[[ 4.41 -2.74  6.77  2.91 -3.11  3.66 -2.84 -6.30]
 [ 2.39 -7.75 -3.84 -1.44  2.00  0.23 -0.74  5.49]
 [ 2.29 -5.72  6.72  3.21  2.31 -3.30 -2.53  5.58]]
->
[[ 2.29 -5.72  6.72  3.21  2.31 -3.30 -2.53  5.58]
 [ 2.39 -7.75 -3.84 -1.44  2.00  0.23 -0.74  5.49]
 [ 4.41 -2.74  6.77  2.91 -3.11  3.66 -2.84 -6.30]]

[[ 2.62  1.94]
 [-1.75  0.66]
 [ 4.78 -1.52]
 [-1.94 -0.13]
 [-3.18 -3.05]
 [-1.28  0.33]
 [-0.79  0.49]
 [ 1.19 -6.41]]
->
[[-3.18 -3.05]
 [-1.94 -0.13]
 [-1.75  0.66]
 [-1.28  0.33]
 [-0.79  0.49]
 [ 1.19 -6.41]
 [ 2.62  1.94]
 [ 4.78 -1.52]]

[[ 4.94 -1.89 -4.91  5.35 -3.71  0.88 -7.41  3.16  0.96]
 [ 2.34  2.89  5.60  2.67  1.80 -0.56  3.27 -1.04  0.36]]
->
[[ 2.34  2.89  5.60  2.67  1.80 -0.56  3.27 -1.04  0.36]
 [ 4.94 -1.89 -4.91  5.35 -3.71  0.88 -7.41  3.16  0.96]]

[[-4.26 -0.93  4.67]
 [ 4.11 -0.11 -5.78]
 [ 3.41  0.63  0.16]
 [ 3.19 -1.79 -7.47]
 [-1.08 -2.11 -4.50]]
->
[[-4.26 -0.93  4.67]
 [-1.08 -2.11 -4.50]
 [ 3.19 -1.79 -7.47]
 [ 3.41  0.63  0.16]
 [ 4.11 -0.11 -5.78]]

[[-0.69  1.80 -1.49 -0.21 -1.56]
 [ 1.60 -3.94  5.95 -6.69  2.92]
 [ 1.70 -4.28  6.20 -6.54  3.26]
 [-1.57  4.08 -3.00 -1.95 -3.93]
 [ 1.32 -3.32  5.46 -6.72  2.41]
 [ 1.77 -4.32  6.31 -6.54  3.25]
 [ 0.93 -2.51  4.92 -6.57  1.80]
 [ 1.10 -2.84  5.18 -6.71  1.97]
 [-0.35  0.63  1.04 -2.38 -0.35]]
->
[[-1.57  4.08 -3.00 -1.95 -3.93]
 [-0.69  1.80 -1.49 -0.21 -1.56]
 [-0.35  0.63  1.04 -2.38 -0.35]
 [ 0.93 -2.51  4.92 -6.57  1.80]
 [ 1.10 -2.84  5.18 -6.71  1.97]
 [ 1.32 -3.32  5.46 -6.72  2.41]
 [ 1.60 -3.94  5.95 -6.69  2.92]
 [ 1.70 -4.28  6.20 -6.54  3.26]
 [ 1.77 -4.32  6.31 -6.54  3.25]]

[[ 0.36 -6.83 -2.73  1.39  1.07 -2.33 -5.37]
 [-2.13  3.91 -0.03 -2.41 -4.24 -2.36  0.17]
 [-1.07 -5.46 -0.84  0.34  1.31  4.94 -2.67]]
->
[[-2.13  3.91 -0.03 -2.41 -4.24 -2.36  0.17]
 [-1.07 -5.46 -0.84  0.34  1.31  4.94 -2.67]
 [ 0.36 -6.83 -2.73  1.39  1.07 -2.33 -5.37]]

[[ 0.68  1.50 -0.52  2.96  0.46 -1.34  0.70  0.40  0.44 -2.20 -1.54]
 [ 0.06  1.01 -0.05  2.51 -1.79 -1.00 -1.41 -4.48 -4.18 -0.51 -2.08]
 [-1.19 -1.71  0.31 -1.95 -3.64 -2.00 -2.91 -5.14 -2.93  0.03 -1.57]
 [ 1.01 -0.45  1.79  0.70  5.21  1.69  2.97  4.03  5.70  0.23  2.20]
 [ 2.21 -1.02  0.14 -2.01 -5.52  0.80 -4.15 -4.78 -5.93  0.91 -2.11]]
->
[[-1.19 -1.71  0.31 -1.95 -3.64 -2.00 -2.91 -5.14 -2.93  0.03 -1.57]
 [ 0.06  1.01 -0.05  2.51 -1.79 -1.00 -1.41 -4.48 -4.18 -0.51 -2.08]
 [ 0.68  1.50 -0.52  2.96  0.46 -1.34  0.70  0.40  0.44 -2.20 -1.54]
 [ 1.01 -0.45  1.79  0.70  5.21  1.69  2.97  4.03  5.70  0.23  2.20]
 [ 2.21 -1.02  0.14 -2.01 -5.52  0.80 -4.15 -4.78 -5.93  0.91 -2.11]]
